The rows of A fall into 4 groups, which share some directions, and each row is roughly a mix of its group's hidden directions.
A (156 x 11):
[[-13   0 -42  23  50  -1   2  15  20  -9  -9]
 [ 16 -32  12 -25  -7 -26 -22  30 -22  14  31]
 [-28 -26 -47   1  -5   4  -2  26   0 -33  18]
 [-17  41 -22  -2 -10 -19  33  -3 -26  14  30]
 [-19  25 -24  17 -18   4  -6  40  28 -19 -30]
 [  4 -10 -18  10 -25  -8  45  41  12 -23 -14]
 [ 18  18 -20  24 -16  19 -19  26  36  -2 -34]
 [ -2  26   0  -7   8  23 -18 -51   1  16  36]
 [ 25 -17 -37 -21  15 -28 -26 -18  25 -17  13]
 [-20  31 -21   1  -8  23 -43 -10   2   3  37]
 [  5 -27  27   2  50   1  -5 -13  32 -18 -16]
 [ 17 -16  21 -33  36 -39  -2 -18  20   9   9]
 [-21  21  12  45  26  22  -6  -3  26  21 -21]
 [ 18 -38  -8 -21  19 -21  -8  25   7  -5  44]
 [ 38  21  40   3  14  18   9 -32  21  12 -11]
 [ 30 -43   8 -15  -4  -8  -2  11  36 -35   1]
 [-30 -39 -12 -23 -16 -13  -3 -32 -33  12   0]
 [ -3  35   1  32  41  15  -7 -20  32   8  -7]
 [-20  28 -46   5  14  25  19 -23  18   1 -19]
 [ -1  26  -1 -13  52 -29  -5 -11   0  21  29]
 [-15 -21  17 -24  -7 -27  25 -27 -38 -11  22]
 [  7 -33  21  -9 -11 -25  30  39  -5 -19 -24]
 [ -2  28 -10  12 -13 -14  37  37  12  12 -37]
 [ 18 -17  10  -7 -39   7 -23  27 -15   5  44]
 [ -1 -12  -5 -46 -36 -23  25  20  -5  12 -21]
 [-11 -23  17 -32 -16 -25 -13   5 -34   2  40]
 [ 25  24 -30   2  20  17 -22 -24  41  -5 -14]
 [ 22  14  15  28  34  -1  23 -13  44  15 -12]
 [ 14  11   3  -6   9 -23  46   5  18   9 -48]
 [  0 -34  10 -24 -18  14 -33   3 -43  -1  22]
 [-16  16 -53   1 -19  -2  35   1 -20 -13  19]
 [-32  17 -46  27 -13  18   9  20  10 -13 -21]
 [ 22   7  12 -11   8  13  -6 -43 -26  13  45]
 [ -4 -38 -32 -14 -18  17  -8   2 -20 -27  37]
 [-10  12  26  38  55 -17   0  -1   2  -7  11]
 [-17  25 -39 -33 -15 -35  27 -10  -7  -4   3]
 [  2  24  35  -1  -4  23 -24 -48 -10  21  -5]
 [ -1  31 -16  10  11 -14  35 -10  27  25 -38]
 [ -3  20 -27   9  17 -36  15  31   4  18 -39]
 [ 18  29   1 -11  16   0  31 -42  35  -8 -13]
 [ -5  33   5  23   6 -28  17  -2  47  18 -22]
 [ -2 -28   8 -24  10 -26 -11 -37 -18 -21  36]
 [-12 -43  26 -22 -23 -10  15  -3 -35 -19  15]
 [ 11  25   6 -41  14   1   7   2  32  -1 -45]
 [  2   0  -8   0 -27   5  13  51 -44  -6 -16]
 [ 10  18  26  12 -51   0  32  14  24  13  -2]
 [  5 -27  12 -26 -37  -6  15   6 -38 -17  29]
 [  7  -9  14 -24 -19 -36  35   1 -19  -5  40]
 [ -2  41   4  13  27 -14   9  10  34  39  -9]
 [-15  -1   6   8  58 -20  19  -9  25  -3 -26]
 [-32  -5   0   0  35 -10 -46   0 -12  20  27]
 [  5   1   6 -19  47 -46  26  11   3  14  -8]
 [ 35  -3  40 -27 -17  12 -24  15  14 -22 -19]
 [ -1 -35  10 -48   6 -34  11  -5  13  24  10]
 [-28  16   0  39  41  -4 -31   9  10  11 -15]
 [  6  -8 -27 -44 -16 -22  -5  -3  -8  -3  47]
 [ 19   8 -19  11  27  -7  29  38  31 -16 -24]
 [-18 -28 -38  12  -5   9  -7  42 -11 -18  27]
 [-10  19   9 -21  19  -3  -1 -44 -27   8  41]
 [ -1 -13 -14 -11  11 -50  22  44   2   2 -15]
 [  7 -27  14   9 -36  18 -20  44 -20 -20  -1]
 [-21 -38  -7 -27   1 -29   9   2 -35 -17  26]
 [ 19   8   3 -31  15 -55  20  23  13  -6  -2]
 [-12 -30  -1 -36 -39  13 -28 -27  -1   9  10]
 [-20 -25 -15  -2   3  -6   1 -17 -47   0  46]
 [-12  32 -10  41 -14  29  17  17   0  18 -30]
 [-27 -21   7  -5 -21  19 -23 -14 -32 -14  42]
 [-20 -11  18 -17  12 -21 -13 -33 -15   0  51]
 [ 10 -24   5 -33   0 -51  14  17  13 -15 -22]
 [  3  11  -2 -32 -40 -20  36  24  -3 -14 -25]
 [-16   7 -61  21  -4   5  27  14   2 -16   7]
 [-16 -16   0 -16  24 -10 -23 -15 -26  -5  54]
 [ 33  -6   7 -12 -33 -39  22  10  31  -2 -19]
 [ -7 -41  26 -17 -13 -24   4   5 -40 -12  23]
 [-22 -26  22   8 -17   0  12  36   5  -7 -48]
 [ -1  17  46  -9  15 -14 -21 -19  13  42 -11]
 [  5 -42   8 -19 -17  29 -37 -13 -11 -27  12]
 [-11 -18  24 -24   9 -55  10   7   3  21  22]
 [-25 -34   1  20   3  -8 -16  49  -5 -13  28]
 [ 11 -38  -1 -26   4 -30   8  43  -5 -24  -8]
 [-10   4  12   8  53   3 -11 -40  25  12  13]
 [ -7   4 -49  13  20  12 -15 -11  43 -17 -13]
 [ -3 -42 -12 -40   9 -28  -2 -22  -9 -17  22]
 [ 20   6   3 -20  17 -42  10 -12  41   1  31]
 [ 20 -32  45 -35 -17 -14   7   6 -21  -1  14]
 [-23 -49  -8 -12   9 -39   1   2  -4 -22  22]
 [ -7  -1 -31 -12  -3 -39  36  38  -5 -11 -15]
 [-17  13   9  -4 -41  13  37  18 -28  28 -12]
 [-21 -38  10 -19   8 -24  -2 -15 -29 -15  40]
 [ 18  -3  26  -4 -31  28 -39 -22 -12  14  26]
 [-12  49 -13  19  30 -11  11 -24  -2  29  -9]
 [ -9  13  -9  33 -30  39   8  26   9   0 -34]
 [ 14  39  15 -14 -26  -8  27   1 -29  15 -34]
 [  4 -27   2 -35 -11 -43  25 -18 -22 -19   1]
 [  8  -7 -37 -19 -19   8  22  -2  25 -49   4]
 [  7   2 -11  23 -22  12  15  45  12  -1 -45]
 [ -5  -2   8  28 -41  34 -36   1 -17  16  14]
 [ -2  17 -45  -2  16   7  -1   4  24 -20 -47]
 [  4  12  31 -16  -3 -29  22  14 -22  18  45]
 [ 20  22  10  29  13  20  13 -33  45   9  -2]
 [ -1  12 -26   4 -13  22  -3 -25 -21  -1  57]
 [-28 -21  24   6 -13   9   5 -14 -48  20  28]
 [  2 -47  29 -22  -8 -31  10  21 -26   0  11]
 [  3  19 -13 -22 -36 -17  42  21 -15 -21 -16]
 [ 19 -35  13 -36 -12   1 -37   6 -10 -19  27]
 [-22 -18  27   4  14   1  -6 -30 -33  15  42]
 [  8  29 -31  24  11  23   0  21  30   5 -36]
 [ 32  20  14  26 -38  35  -5   0  -3  24  14]
 [ 15  15 -12  13  -6   4  28  16  31 -17 -52]
 [  7  18  20  42   2  -5  20  22   3  30 -37]
 [  1  18 -44   7  25  24 -14 -31   7  10  31]
 [ 43  -6  16 -27  24   5  24 -11  26 -30 -10]
 [-11  20  10  12 -11 -27  54  23 -23  14   1]
 [ 12   6  36 -18  19 -32  19 -44  -6  11  15]
 [ -6 -25 -16   7 -41  29 -33  13  -8 -16  28]
 [-16 -27  19 -40   7 -19  12 -41 -16   3  19]
 [ 11  10 -13  -9 -22 -44  38  33 -14   7   9]
 [-19  22 -39  27  13  -7  21  15  29   6 -31]
 [ -4 -11 -61  -6   0   8  20   3  22 -17 -25]
 [ 37   4  26 -27  21 -23 -16 -35  10  10  17]
 [  5   8  13   2 -57  -5  42  19  10   1  -3]
 [ -6 -20  -9 -14 -36   7  11  26  12 -11 -52]
 [  2  47 -27  28  -1  29  14  -5  17  12 -24]
 [-17 -12 -28  23  27   8 -20   9  43   5 -31]
 [-45   4 -17  -2   8  -3  14 -51   9  -6  21]
 [-17  12  13   2 -45 -22  27  40  10   4 -14]
 [ -1 -13   1  23  -7  52 -40   0  11 -16 -18]
 [-16  24  -4  23   9 -25  25  35  27  15 -30]
 [  9   6 -28  27 -11   7 -14  41  20  -7 -40]
 [  7  59  10   1   3  -1  25 -13   5  33 -17]
 [ -2 -18  23 -23  -8 -33  27  33  17 -17 -30]
 [ 28  17   2  -1  31 -23  -5  12  46  26 -17]
 [ 27  16  48 -20 -16 -17  29  -8  -5  12 -23]
 [ 24  20  -9 -25  11  27  10 -42  17 -19  27]
 [  5  -9 -20  -4 -58  11  28  21 -15 -15 -14]
 [ 23   7 -36  -8 -53  16  12  18   2 -14 -10]
 [-30  21 -26  12 -23  32 -20 -14 -26   9  28]
 [-10 -25 -40  11  30 -15  22  29   4 -19 -22]
 [  6  33 -25  28  -1  31 -18  18  32   7 -24]
 [ -2  47  -6   4 -15 -15  43 -12   9  24 -20]
 [  4   3 -23  37 -22  17  -2  33  23 -14 -36]
 [-11  38  -8  19 -28  45   5 -10  15  14 -21]
 [ 22  18   6  -8  28   4  21 -59   4  -2  -8]
 [ -4  27 -37  13 -12  -4   9  49  -8  -4 -29]
 [-36 -34 -23 -23  -4 -20 -23  19 -21 -21  12]
 [ 18 -31  -3 -12 -22 -10 -28  48  -6 -22 -11]
 [-21   4  22 -10  22 -34  16  12 -37  36   7]
 [  8  39 -25   8  15  28 -25 -23  34   4 -14]
 [-23  -7  43   9  27  -5   2 -20 -25  12  37]
 [-12 -17  23  -2  16  20 -27 -40 -16   8  39]
 [ 14 -32 -15 -22  -6  23 -44 -25  -7 -23  16]
 [ -4 -47 -14 -24 -22   9 -14  15 -16 -26  30]
 [-19 -12 -28  -7 -34  10 -26  17 -32  -1  35]
 [  3  -1 -23   7   9  16 -19  28  40 -26 -38]
 [ 18 -17  32   4  31 -31  37  19  -7   2 -20]
 [  6  -7  -6  19  24 -21  32  10  47 -14 -29]]
One row of each group comes first, with its name. Which group is each row after those in?
[  0  16   9   0   5  16 -22 -51  -2  36  27]
(110)
[  7  -9  11 -32   7 -31  -3 -21 -42 -14  33]
(82)
[-26 -11  37  23   6  14   5  29   0  -4 -44]
(129)
[ -2  -6   0 -24 -49 -19 -26   8 -31  19  21]
(44)

[ 28 -52  15 -10  24 -28 -13  12   9 -14   4]
(82)
[ 18  -4 -27  21  32  21  16   5  27 -10 -42]
(82)
[  0 -28 -20  -4  -4  33 -37 -18  -8 -15  39]
(110)
[-19 -45  -1 -16   4  -7 -14 -25 -16 -24  37]
(82)
[-14  17 -40 -30  27 -16  33 -12   4 -21  11]
(44)
[-19   4  41 -17  45 -11  -7 -15 -16  26   9]
(129)
[ 38  17  31 -29  24 -15  20 -27  16   8  -7]
(44)
[-18  12 -19 -50  -8  -3 -29 -35  -8  17  -7]
(110)
[ 39  14  16   8  18  -6  -5  22  37  26 -28]
(82)
[ 48 -10  21 -17 -14 -20  24  18  22 -14 -23]
(44)
